Questions about the array below. Indices start at 0.
1) What is the entry just left of 117?
2) What is the entry in row 0 and column 0?
3) What is the bottom entry of the column that holds the largest entry?
4) What is the entry in the bottom-left corner?
5) What is the bottom-right entry?
6) What is the entry just left of 142?
7) What is the entry just left of the smallest entry?
8) What is the entry at row 0, column 2?
[[135 150 117 151 140 134 143 126 131]
 [135 147 132 139 138 121 125 132 128]
 [121 152 107 146 136 146 146 130 125]
 [122 149 114 142 135 140 139 127 125]
 [122 136 110 138 130 145 145 130 127]
 [132 139 114 155 130 141 150 131 146]]
1) 150
2) 135
3) 155
4) 132
5) 146
6) 114
7) 152
8) 117

Read these off the matrix that follows. Counting starts at 0.
1) Report the entry at row 2, column 0.
2) Report the smallest entry.
3) Report the centre entry.
4) Report the top-right entry.
5) Report the entry at row 0, column 0.
6) Report the entry at row 0, column 1.
[[120 125 105 136 120]
 [120 125 131 117 118]
 [125 119 114 136 111]]
1) 125
2) 105
3) 131
4) 120
5) 120
6) 125

[105 130 136 128]
Report the entry just left of 136.
A: 130
Report the entry just right of 130.
A: 136

[[111 129 133 114 111 101]
 [115 115 108 116 114 129]
 [112 140 132 117 105 113]
 [112 110 108 123 118 118]
 [112 106 109 111 117 112]
 [110 118 121 103 115 107]
 [119 144 133 123 121 108]
 [121 130 129 130 120 116]
 [113 110 115 117 116 111]]
Read off the largest entry.
A: 144
The top-right entry is 101
The third entry, reading row by row: 133
The entry in the bottom-left corner: 113
Read off the entry directly below 107.
A: 108
Read off the smallest entry in the last row.
A: 110
Read off the first entry in the row that holds the smallest entry.
A: 111
The third smallest entry -> 105
The entry directly above 103: 111
The largest entry in the last row: 117
Read off the bottom-right entry.
A: 111
Read off the second largest entry.
A: 140
Read off the entry just right of the largest entry.
A: 133
Read off the first entry of the largest entry's row.
A: 119
Read off the entry just right of 132.
A: 117
Read off the 3rd entry on the main diagonal.
A: 132
Read off the entry just left of 109.
A: 106
The fourth-last entry, reading row by row -> 115
The 2nd entry, reading row by row: 129
Read off the entry directly below the largest entry.
A: 130

x =
[[143 111 143 117 141 158 116 129 116 134 118]
 [134 131 125 134 107 124 110 123 119 117 132]
 [129 123 125 123 119 130 119 133 114 122 130]]
Counting starts at 0.
What is the entry at row 1, column 0?
A: 134
What is the entry directly below the smallest entry?
A: 119
What is the top-right entry?
A: 118
The entry at row 0, column 2: 143
The entry in the bottom-left corner -> 129
The entry in the top-left corner is 143
What is the entry just left of the centre entry?
A: 107
The entry just left of 114 is 133
The bottom entry of the column that holds the largest entry is 130
The entry just left of 118: 134
What is the entry in row 0 and column 1?
A: 111

[[127 110 129 123 151 112 138 112 137 145 136 146 107]
 [136 131 149 106 150 105 119 128 114 125 117 149 148]
 [117 116 141 122 114 107 146 104 105 147 126 107 122]
 [102 145 106 144 150 130 111 103 120 119 127 125 130]
 [146 149 137 125 132 150 151 121 150 111 144 144 133]
 [132 151 147 120 136 118 109 112 128 124 145 117 141]
 [120 111 129 133 133 124 112 113 119 148 122 108 122]]
The top-right entry -> 107
The largest entry in the last column is 148
The median of all entries: 126
The fourth entry from the end, reading row by row?
Answer: 148
The first entry in reading order?
Answer: 127
The 2nd smallest entry -> 103
The smallest entry in the first column?
Answer: 102
The last entry, reading row by row is 122
The largest entry in the first row: 151
The last entry of the smallest entry's row?
Answer: 130
The third entry, reading row by row is 129
The entry at the centre -> 111
The entry just left of the centre entry: 130
The 3rd entry on the main diagonal is 141
The entry directly below the centre entry -> 151
The third-last entry, reading row by row -> 122
The third smallest entry: 104
The entry just left of 131?
Answer: 136
The second entry on the diagonal from the top-right corner -> 149
The entry just left of 116?
Answer: 117
The fifth entry from the end, reading row by row -> 119
The bottom-left entry: 120
The entry directly below the smallest entry?
Answer: 146

Read these off the table that follows.
1) Read off the first entry, reading row by row.
2) Read off the entry in the top-right corner.
3) Read off the entry just left of 113.
4) Read off the fifth-last entry, reading row by row.
5) Read off the last entry of the smallest entry's row.
6) Read off the 2nd largest entry.
7) Read off the second smallest entry.
8) Read off the smallest entry in the first row.
[[121 121 131 134 133 115 130]
 [123 137 127 125 125 125 128]
 [132 118 117 121 130 130 130]
 [129 132 113 130 137 128 126]
 [133 136 117 133 131 128 134]
 [139 132 102 106 140 140 130]
 [118 127 123 122 128 119 131]
 [137 133 121 128 128 142 118]
 [133 126 141 123 131 131 133]
 [120 124 116 135 137 127 112]
 [118 133 139 136 118 123 135]]
1) 121
2) 130
3) 132
4) 139
5) 130
6) 141
7) 106
8) 115

Questions about the table below.
1) The last entry, reading row by row?
2) The third entry from the end, reading row by row?
3) The first entry, reading row by row?
4) The fourth entry from the end, reading row by row?
5) The entry directly below the largest entry?
6) The bottom entry of the column that holds the largest entry?
7) The smallest entry in the first row?
8) The smallest entry in the first column?
[[128 150 136 112 132 127 122 121]
 [126 145 146 144 124 128 123 118]
 [129 127 118 126 112 106 128 116]
 [120 132 124 137 108 113 118 132]]
1) 132
2) 113
3) 128
4) 108
5) 145
6) 132
7) 112
8) 120

[[116 120 108 129 127 120 130]
 [122 104 138 131 106 143 128]
 [113 105 116 132 113 131 130]]
Rows and columns are numbered from 0.
The entry just left of the largest entry -> 106
What is the entry directly below the smallest entry?
A: 105
The entry in row 1 and column 2 is 138
The bottom-left entry -> 113
What is the entry at row 0, column 1?
A: 120
The entry in row 1 and column 0: 122
The entry at row 0, column 2 -> 108
What is the entry in the top-right corner?
A: 130
